One turn sends every row of this set to another row. A few are shown first. Where does it send the rows asked after them?
q_214: [ 15  22   9  11  -3 -17   2   2   2  18 -11   9   2   2 -16  -8   3  -9
   6  17  -3  -7   6]
q_363: [ 13  15  14   7 -11  -4   0   5   3  18   0   7  11  -1 -14   1  -1 -17
  -3   3 -16   3  18]
q_412: [ 11   2  19   0  -4  -5   4  -2   1  10   2   2  20  -4  -2  -4   9 -19
  -7  22  -6   6   6]
q_689: [10 -4 13  2 -8  3 -1  0  5 18 -8  0 14 -1 -4  8  6 -8  7  1  0  9  9]
q_690: [ 12  -3  13   2 -10  -6   7  -6   2   5   0   9  26  -3  -9  -3   3  -2
   1   7  -1  13   3]
q_77: [  7  23  15   7 -17  -6  12   3  -7  20  -5  -9  -2   2  -3 -17   4  -6
   2  13   4  14   5]
q_522: [  3   9  13   2 -16  -1  -2   2  18  16  -1   1  -4   1 -10  -5   8 -11
   5  -4   1   1  10]
q_794: [  7   8   6   8  -8 -18  -2  -6  -1  -1  -2   3   3   5  -8  -6   2 -12
 -12  22  -3   7   9]
q_472: [  6   0   0  -3 -14  -6  -1  -3  -7  17   2   8  10   2  -3 -13  16  -6
  12  13   6   2   5]
q_939: [12 -2 18  5 -6  1 15 -2 -6 13 -3  8  0 -5  4 -8  2 -3  1 18 -5  8 12]
q_761: [  7  20   4   3  -3  -5  -5  -3  -5   1   5  -1   4  13   0 -13   2  -6
  -3   6  -6  11   7]
q_147: [  8   3  17   2  -8 -14   8  -1   2 -13  -7   2   9   0 -12 -13   6  -6
   2   0   5   5  10]
q_288: [ 18  12  15   4 -11  -4  -7  -3   9  18  -1  11  11   6  -9   2  -3  -7
  -1   7   3  -6  14]
q_860: [  5   3  24  -5  -7  -4  -3   3   7  13 -16   0   0  12  -5 -11   4 -14
   2   5   2  18  10]
q_744: [ 15  18  13  11 -10  -6  11  -6  -4  14  -5   6   8 -11 -17 -17   7  -1
  -1  18  12   9  12]
q_751: [  0  11  26   2  -3  -5  16  -1 -11   9  -2  -1   7  -1 -16  -5   2  -8
  -4  13   2  17   8]
q_592: [ 12   8  12  13  -8  -8   9   3   1  13   5  -7   2  -3 -11 -30  13 -10
  -1   6   4   9   3]
q_916: [ -9  18  15   2  -5  -7  -4   2   4  15  -3  -3   1   3  -4  -7  12 -13
   6  -2  -8  12   7]
q_874: [ 13  15  18   5  -5 -13   7  -8   6  16   0   8   9  -6  -5 -21   9 -15
   1   9   3 -13   8]
q_20: [  7   0  10  12  -7   1   4   6   5  22 -17   3   6   2  -5  -6  -2 -13
   8  10  -5  -1  12]
q_91: [  1  14  11  11  -6   0  -3   7  12  14 -11   1  11  -2  -5 -23  -5 -16
   6  13   0   8  13]
q_116: [  8   6  14  -4  -2 -11 -11   1 -13  16 -13  -9   6  -8  -4 -11   6  -3
   1  15   7   7   6]
q_873: [  7   0  10  -7 -17 -15   0  -2  -1   8   0  -5   2 -11 -16 -20   3  -4
  -3   5   9   9   2]
q_298: [ 10   5  18  12   0 -12   8   4 -15  16 -10 -10  12   5  -6 -12  12 -10
  -6   7   2   9   3]
q_785: [ -5   8   7   4 -15 -13   7  -3   4  21  -7  -4   8   1  -2 -13  11 -25
  -1   5  -1   7   2]
q_39: [  3  -1  11   8 -10 -15   8  -6  -3  11  -4  14   4   4  -9  -4   9   2
   4  19   2  -6   5]
q_484: [ 11  -1   9   7 -17  -5  10   0   7  15   3  10  -1  -4 -13  -5  10  -6
   5   5 -10  -5   8]
q_235: [ 10  16  11  -2   1   0   3   7  10  17 -12 -12   5   2  -7  -8  -3  -9
   6   9  10   7  13]
q_696: [ 19  11  21  -1  -3  -7  -7  -8   1  12  -5  16  13  -2 -12  -4  14  -6
   1   3   0  17  15]
q_107: [ 10  15  21  18  -6 -15   0   2  -8   8   6   7  12   0 -18 -15   7 -15
  -7  15   6   7   6]
q_134: [ 17  10  12   2 -22  -9  -3  -7   5  15  -4  14   0  11  -4 -17   8  -2
   6   4   7   7   2]
q_731: [ 16   6  17  -3 -20 -17   2  -4  -6  14  -6  -1   3   2 -14  -9  11  -2
   3  19   2  18  -1]
q_124: [  7  20  17  10  -6  -7  10  -3  -2  17 -16  13   5  -3  -7 -15  -6 -12
  -6   6   1   0  20]
q_694: [ 11  13  15   9   0  -8   1  -3   7  -4  -4  -2   0 -12  -1 -22   8 -10
   8   8  -4   4   9]
q_384: [ 17  12  13   4 -11 -16  -2  -2  11  17  -8   1   4   6  -7 -17   3  -4
   2  18   8  -7  18]
q_183: [ 13   7   3  11  -4 -18  -7  -6  -4  10  -7  -3   7   0  -4 -12   8 -10
  12  12  10  11  21]
q_704: [ 22  -2  10   0   0 -11  15   2   1  13  -7  -1  13  -3 -15  -2   4  -6
   4  15  -9   9   5]
q_859: [ 11   8   6   7  -5 -22   8 -11  -8  11  -8  -6  12   0   0 -11  -1 -12
   5  -4  -2  11   8]
q_944: [  9  23  12  -3  -6 -11   4   0  -2  11   2   1  12  -2 -14  10   9  -7
   2  -1   2  10  10]
q_559: [ 10   7   5   4 -14  -5   7  -1   8   7   5   7   3   0 -12  -3   3  -1
  10  16  15   4   0]
q_708: [  5  12  15 -11 -11 -13   1   3  -1   8   2   6  15  -5 -18 -11  15 -16
   3  -1   0   3  20]
q_615: [ 13  13  13  -4 -11 -14   9   1  -2  14   4  -5  15  -3  -7  -6   8  -7
  -2  -3 -15  11  17]
q_114: [ 12  22  17  -3 -10 -10   3  -6  -1  14 -12   1  11  -3 -23 -19   5  -7
   1  -1   1  19   2]
q_368: [  3  15   7   6 -10  -9   8   7   9  12  -1  -1   1  -1 -15 -11   2 -19
  10   5 -12  15  -2]
q_900: [  9  14  25  -1   2  -5  -4  -4  -2  15  -8   3  -1   3 -14 -19   0  -4
   7  21   3  12   1]
q_516: [  5  20  18  -2  -8 -11 -11  -1 -11   9   3   4  10  -7 -12 -15  -5  -7
  -3   4   3   6   0]
q_790: [  4  13  10   7 -25 -10  10   1   0  14  -1   6  -1  -9  -6  -8   8 -15
  -3   7  -7  18  16]
q_10: [  4  11  15  -8  -5   1  -3   8  -1  11  -8   1  15  12  -3 -18  -3 -15
   1  13   2  -1  10]

q_785 -> q_708
q_368 -> q_944
q_790 -> q_696
Where do these go?
q_147 -> q_794
q_288 -> q_20
q_91 -> q_916
q_116 -> q_592
q_751 -> q_731

One turn sends every row of this set to another row. A few are shown first. Where does it send the rows asked after them?
q_833: [  0  -5 -12   2 -20  -8  -2  -6  12  11  -1 -24   4 -12  -1   0 -12   4
  15   4   2  -9   7  -1   4   1  -9  -2   5 -11  22  13  -3   1  -2   9]
q_780: [ -1  -5  -2   3 -12  -6   0  -9  15   5   4 -17   6 -11   6 -12  -2   3
  19  -5  16 -13   5  -5   3   0   9   5  -2  -7  10  15   4   0   4  16]
q_806: [ -1 -15 -10   1  -6   4   6  -1   8   7  -9 -20  -1 -12  16  -6  -4   5
  30  -1  -1  -5 -12   3   2 -12  -4 -16   7 -18  16  10   5  17  -2  15]
q_747: [ -8 -25  -1   1  -5   8   4  -2  -4   5   0 -15  -1  -7  10  -7   9   6
  14  -2  -6  -4   2  -2  -8 -10  -3 -11   7  -9  13   9   2  10   5   2]
q_156: [ -1   4  -2  -7   0  -1 -20   0   0   8   1 -19  -7  -5  15  -3   1   5
  12   1   4  -3  24  -2  -6  -4  -9  -9   5 -11  16  25  -1  11  16   9]
q_149: [ -2   4   3  -7  -1   9 -29   2   8  -1  -8 -18  -7  -8  23  -3  -4  10
  19   3   2  -6  -2   3  -5 -16   3  -5   1  -7  17  16   9  17   7  12]
q_811: [ -3  -2   7   9 -10   4  -8  -8   6   8  -8 -14   5  -6  12  12   5   4
  18   3 -10 -16   3  10  -8  -2   6 -18   7  -5  14  16   9  14  -2   9]
q_835: [  0  -4  -6  12   1  14  -1 -21   7  -5   2 -17  -6  -6  14   0   0   5
  17  -5   5 -16  -8   3  -7 -13  -1  -8   2 -12  13  14  19  17   7  -1]
q_138: [-12  -2  -9 -10  -1   2   5  -8   2   1   4 -19  -3  -9  24  -2 -10   9
  14  -5   5   4   4  -4 -15   1   2  -5   9 -12  25  16  17   6   1  11]
q_304: [ -4  -4  -4  -9   3  -6 -14 -11  -1   7   6 -17   7  -5  22 -12  -3  17
  20   3  -2 -17  14   7  -2  -5  -4  -8  -4 -19  20  27   9  12   4  15]
q_503: [  5  -6  -3   4 -23   5 -15   7   9  16   0 -16  -4  -6  14   2 -11   8
  14  -1  -2  -3   8  -2  -3  -8  -6 -15   5 -13  15   7   3   4   0   9]
q_869: [ -3   2   1  -8   5   8 -28  -5   4   2   0 -20   3  -8  10  -4 -11   9
  16  -1 -16 -14   2  -3  -8 -20  -2  -9   6 -10  19  19   5   9   9   6]
q_55: [ -9  -8  -3   5   4  -3   2 -13   9   4   3 -14   0  -6  12  -9  -2   6
  16   9   3  -8 -10   5   0   9 -15  -2   8  -8   6  16   6  -1   2  -5]
q_953: [ -2  -7   3  -6  -9 -10  -4 -20   2  13   0 -22  -7  -8  18 -22  -2   0
  12   2   3  -7 -12   4  -2  -8  -8  -5   2  -9   9   8   9   4   5  10]
q_975: [-10   8 -13  -6   7 -10   9 -10   8  16   2 -15  -8  -8  15  -8  -6   1
  20  -4 -12  -7  -1  -7  -6 -11  -3  -4   0 -11  25  11   5   2   4  13]
q_910: [-17  11  -7 -10   5  -4   3 -20  11   2   0 -20  -3  -7  20   6   0   2
  18  -8  -5  -3  -4  -1  -9  -1  -2 -13   1 -11  13  13   7  19  -5   9]
q_721: [  2  11   2   9 -14  -6  -7 -22  13  10  -8 -16   1 -12   9   0   6   1
  15  -1   6 -13  -9  -3   1  -2   6   0  -2  -4  18  22   3  12   3  15]
q_760: [ -4   9  -8   0  10  -3 -15  -5  11   3  -2 -12  -5  -6  23   1  -5   9
  21   9  -1 -20   8   6  -1   5  -4 -12   2 -12  12  30   0  16   4  10]
q_499: [ -1   1   2   7  -7  10 -13  -3  15   7   6 -10   3   0  13   1   8   7
  12 -11   9  -7   4  -5  -1  -3   6  -8  -6  -7   1  10   1  10  -2  -1]
q_404: [ -7 -12   0  -3 -18   1  -7 -16  10   2  -3 -21  14 -10   9   6 -10   5
  11   1  -6 -13   2   1  -9   8  -1 -11   5  -5  14  25   2   3   6   7]
q_531: [ -6   5   3   0   6   0 -19   7   7  -2  -4 -17  -9 -11  12  -8  12   4
  19   5   1 -18   2   5   0 -12   3   2   6  -9  16  11   0  18  -1  11]
q_490: [  2   2  -6  -7   6  -2 -14  -8   9   3   8 -24  -2 -11  20  -8   7  12
   3  -5   4 -14  14   1  -3  -3   2  -3  -2 -20   5  23   1  21   5  11]
q_286: [ -3  -6 -13  -3   3   5 -18   5   8  -3  10 -22   6  -8   4   1  -2  17
  17   1  -8 -13   2   1  -7 -17 -10   3   3 -18  18  18   5  10   8   6]
q_880: [-19   8   0  -2  -3   1   2  -4   7   5   4 -15 -20  -9  17   1  -8   3
  10  -1  -6  -9   5  -1 -12   3 -12  -7   5 -13  16   6   3   6   9   4]
q_238: [  2  -2 -13  -6   0  -1  -1 -21   9   8   3 -32  -2  -5   6  -2  -2  -1
   1   1   1   0  -8   3  -6  -4 -10  -6   4  -4   4  15   5   7   9   0]
q_831: [ -1  -1   1  -2   0  -2  -2 -13   2   8   1 -18  -1  -6   8  -4 -17   3
  15   1   7  -5 -27  -2  -8   1  -4  -6   6 -14   9  22   3  11  14   8]
q_166: [ -6   0 -15  -6   8   4 -17   6  13  -6   7 -22   5  -7   7  -7  10   9
  23  -1  -1 -11   3   1  -1 -12  -2  -1   7  -9  10  15  -3  10  -7  14]
q_539: [ -5  -4 -15   9  -2  17  -5 -12   3   6   0  -9  -8   4   8   2   2   6
  20   3  -3   0  -6  -6  -6 -11  -8 -17   5  -1  14  15   0   8   1   1]
q_57: [ -4  -5  -2  -3  -3 -11   0  -9   0   9  -4 -19  -4  -5   5  -2   3  -3
  20   8  13   9  -6   3  -6   0  -7  -4  14  -1  10  17   5   9   8  14]
q_338: [  6 -12  -3   1  -6   1  -4  -2   6   7   6 -19  16  -6   9  -5 -10   2
  19 -13   0 -19   5  -4  -6  -9  15 -11   6 -14  13  15  11   4   1  11]
q_828: [ 11  10 -13  14  -9   1  -3  -1  15  15   1 -21   2  -5   5   6   4   3
  19  -6   0 -18  -5   2   0 -13  -2  -6  -2 -15  19  14   4  10   2   9]
q_67: [ -4  -1   4   1 -21  -1 -17 -17  13  10  -2 -10  -4  -6  12   5  -6   7
   5   0   2  -7  -2  -7  -4   0  -2  -5 -10  -4   7  16  -4   9   8   1]
q_455: [-12   4  -1  -4   1  -2   7  -3  11   6   7 -15  -5 -12  21  -3   4   9
  14 -16   5  -1  -7  -9 -10  -2  -5   3  -4 -21  15  14   7  12  14   6]
q_480: [  2  -2  -3   3   0   8  -1  -8  10   4  -1 -21 -10 -10   7 -10  -8  -8
  19 -13   6  -8  -4  -9   2 -18   0 -13   7 -16   5   4   0  15   9   7]
q_367: [  0  11  -9  -4   5  -3 -12   1   5  13   7 -18  -2  -7   8  -5  -4  11
  19   1  -1 -11   5  -3  -2  -5  -7  -9   1 -21  13  28 -10  15  12  24]

q_67 -> q_833
q_480 -> q_539
q_55 -> q_953
Where do these go?
q_910 -> q_138
q_166 -> q_149
q_490 -> q_156
q_811 -> q_338

